In the data rows, the value 128 means zero.
Here are some points, each followed by its number:
[109  63 101 130 190  91  93  70  16  89 154 109 100 160  66 137 121 128
 143 166  29 180  84 162] 0
[135 121 126 127  17  94 178  96  85 152 115 159 130  89 126 146 152 113
 127 105 194 105 138 113] 1
[ 66 190 175  90 178  79  50  51  38  78 123  98 150 182  88 255 101 112
 133 221  72  96  93 198] 2
[197  96 187 110  83 126 136 160 142 112 125 180 128 102 194 115 196 150
  94 180  87 130  99 115] 3
[148 197 203  74 147 166  85 145 143 150 129  59 138 160 115 230 104 146
 112  77 180 164 124 166] 4
[154 106  94 123 126  32 123  88 118  32 149 169 116  99 114 117 163 126
 221 118  75 105  95 107] 5
[ 97  63  45 102 137  17 121 127 149 117  97 171 119 148  84 168 166  80
 164  66  76 124  87 103] 6
[123 112 111  94 153 109  98 128 114 174  93 127 139 140 109 169 153 149
 151  61  94 153 100 133] 7
[243 160 150  87  92 167 126 153 151 175  76 122 118  54 195  90 137 174
  91  88 139 119 105  42] 8
[186 121 135 162  72 135 172 172 177  76 135 172 110  94 176 100 175  91
 130 151 147 106 176 104] 9
[153 105 103 154 243  89 139 133 111 138 173 167  85 102  68  43  20 126
  67  99 206 171 110 113] 10
[136 215 147 110 170 162  88 119 191 132 121  67 142 108 121 154  62 144
 172  94 201  78 177 152] 11
[163  29 151  63  46  78 182 148 205  25 171 137 151 126 179 141 180 166
 162 152  30 121  81 104] 12
[157 212 179 127  43 149 157 117 135  60 106  99 154 126 216 174 171 136
 192 203  73  67 110 109] 13
[113  76  20 160 179 170 172 134 177 156 138 150  85  87 120   0  70 132
 134  97 151  89 146  31] 14
[170  40 159  61  45  96 175 132 204  29 177 117 156 119 170 138 177 172
 180 145  28 122  86 107] 15
[ 61  81 104 118  91 112 130 147 180  89  80 129 179 174 178 151 187 104
 176 189   0  22 132  60] 16
[ 81  56  20 188 121 114 210 194 163 125 151 232 115 149 104 108 157 109
  34 191 169 164 147 138] 17
[ 20  98  38 156  95 128 135  42  20 124 126 169 116 111  91 110 175 132
 148 178  86 117  82 143] 18
[155 155 125 127 105 145 141 119  77 165 107 161  97 119 118 162 142 133
  77  91 184 168 127 110] 19
[155  29 141 134 117  75 141 119 136 157 157  95 151  88 118  44  84 154
 126 125 117 108 126 107] 20
[ 75 172  49 170 196 135 107  78  67 168 112 203  76 166  95 150 121  77
  75  68 192 147 117  97] 21
[ 86 183  57 166 188 128 106  96  67 172  94 196  79 159  88 169 119  78
  67  74 192 143 123  89] 22
[ 65 185 158 144 117 162 146  84  90  54 164  85 161 136 138 117 108 157
 166 204 105 123 127 162] 23
[171 172 255  99 161  82  56 107  86 138 129  50 157 138 120 153 130 140
 193 103 148 158 150 240] 24
[ 74 100  73 176 156  95 126 130 181 134 170 159 124 102  60  64  95  95
 142  87 232  85 216 147] 25
[123 119  91 149 139 119  96  52  36 112 104 138 108 118 118  95 153 127
 195 109  82 122 111  88] 26
Which three points above are nearest to each new point? Their numbers follow each, nearest first.
[126  48  46 161 162 191 173 126 151 103 162 114  83 107 121  51  86 124
 147 105 127 150 119  45] 14 20 26
[205 103 173  92  28 103 165 135 129 122 116 132 143  89 191 129 160 149
 109 139  89 109  95 100] 3 8 9
[134 141 106 116 200 124  83 111 123 110 141 119 109 124  67 127  90 156
 153  73 163 170 140 152] 7 11 19
[151 112 107 203 107  85 144 136  67  80 154 175  98 142 128 105 182  69
 153 120 140 138 180 166] 9 1 26
[111  50  97 125 189  87  87  75  41  97 147 113  92 161  64 146 113 118
 137 157  26 181  77 171] 0 26 7
[146 208 178 150  69 160 159 105  95  74 153  80 124 102 149 123 103 124
 136 161 168 115 144 121] 23 13 1
[ 90  92  84 174 201 190 123 130  95 107 172 141  88 181 120  90 136 111
 117 170  42 183 114 117] 0 26 23
[145  80  48 110 140  97 178 156 227  70 144 176 103  73 125  74  81 127
 126 102 160  88  97  60] 14 9 20
[ 65 172 111 145  71 165 171  81  62 131 127  28 159 122 144 115  85 108
 192 146 141  89 152 123] 23 26 1
[105  63  18 155 167 160 182 141 176 163 136 155  94  84 128   0  62 131
 118  99 147  75 138  34] 14 20 25
[171 108 162 161 136 172 130 176 154 125 152  83  97 141 159  81 133  96
 136 106 123 156 174 112] 9 20 19
[ 42 174 122 129 118  91 110 114 130  92 108 125 164 168  83 253 106  77
 100 166 162  97 146 175] 2 23 4
[ 74 196 178 145 114 164 138  94 109  39 170  79 168 140 123 115 107 155
 157 204 121 137 138 166] 23 13 11
[ 66  49  26 169 117 117 175 118 149 186 143 169 116  99 115  40 111 120
 112 108 162  94 147  83] 14 25 20
[ 57  94 101 122 217  91 101 160 178 164 141 153 170 177  76 143  94 166
  94 167 118 125 120 203] 7 25 20
[122  82 125 112 206 133  59 108  79 231 110  97 120 160  92 116  90 148
 117  56  92 184 111 122] 7 19 26
[176  77 135 149 114 104 198 230 187 134 154 111 105 193 145 142 141  70
 103  62 164 174 193 172] 9 19 7
[ 64 195 171 104 196  91  41  37  33  74 127  98 150 189  84 249 102 105
 130 221  65 102  92 203] 2 0 23
[ 84 154 165 123 115 168  85  90 123 143 134 100 164  96 110  96 136 183
 170 151 142 121 140 163] 23 11 7
[181 140 143 162  76 139 169 167 165  75 133 159 113 107 187 103 175  98
 138 166 137  85 177 104] 9 3 13
[104  96  90 169 197 173 118 140  94 112 156 137  83 183 124  98 139  98
 112 160  52 172 123 129] 0 26 7
[128 106 112  93 147 116 100 135 119 170  90 125 134 135 117 166 150 137
 144  79  99 147 108 138] 7 19 6
[ 17 106  31 150  96 117 140  43  26 121 128 171 120 114  86 136 169 140
 146 167 101 125  81 132] 18 26 0
[156 103 130 122 101  69 113  99 107  74 142 185 122  98 136  97 193 143
 190 145  74 109 101 123] 5 26 3
[189 133 133 169  66 138 182 172 179  66 130 167 102  93 180 106 173  85
 135 149 145  97 176 103] 9 3 1
[169 123 127 148 235  91 130 143 122 132 169 155  88 108  75  59  26 132
  70 102 209 157 117 114] 10 25 20
[133  72 107 122 212 141  71 110  90 232 109 101  97 158  92 107  89 133
 105  47 107 186 112 114] 7 19 21
[ 73 165 176 145 115 159 133  79  88  61 175  87 163 132 127 103 114 166
 159 185 106 129 122 175] 23 26 13
[126  49 152 119 153  91  92 171 176 213 138 142 158 136 115  69  90 125
  51 128 133 129 141 148] 20 7 10
[ 90 156 161 115 120 169  85  85 124 158 136 112 155  90 120 104 144 189
 170 154 142 124 135 164] 23 7 11
[ 73  80 105 111 221  88  91 158 179 176 134 149 159 178  72 126  90 167
  87 156 124 138 121 207] 7 20 10
[109  92 141 151  83 129 131  79  52 121 146 141 138 102 152  48 188 153
 166 153  65 139 127 129] 26 18 23
[152 183 201  67 154 168  75 132 145 152 125  65 136 139 110 226 116 156
 124  66 173 176 122 171] 4 11 24
[ 74 134 127 128 144  85  43 140 171 107  96 127 177 164 110 182 204 149
 219 117  91 100 137 198] 7 6 5
[ 67 161 145  63 134 151  79  64  63 211  90 117 169 118 118 190 135 212
  99 117  76 181   0 117] 7 19 4
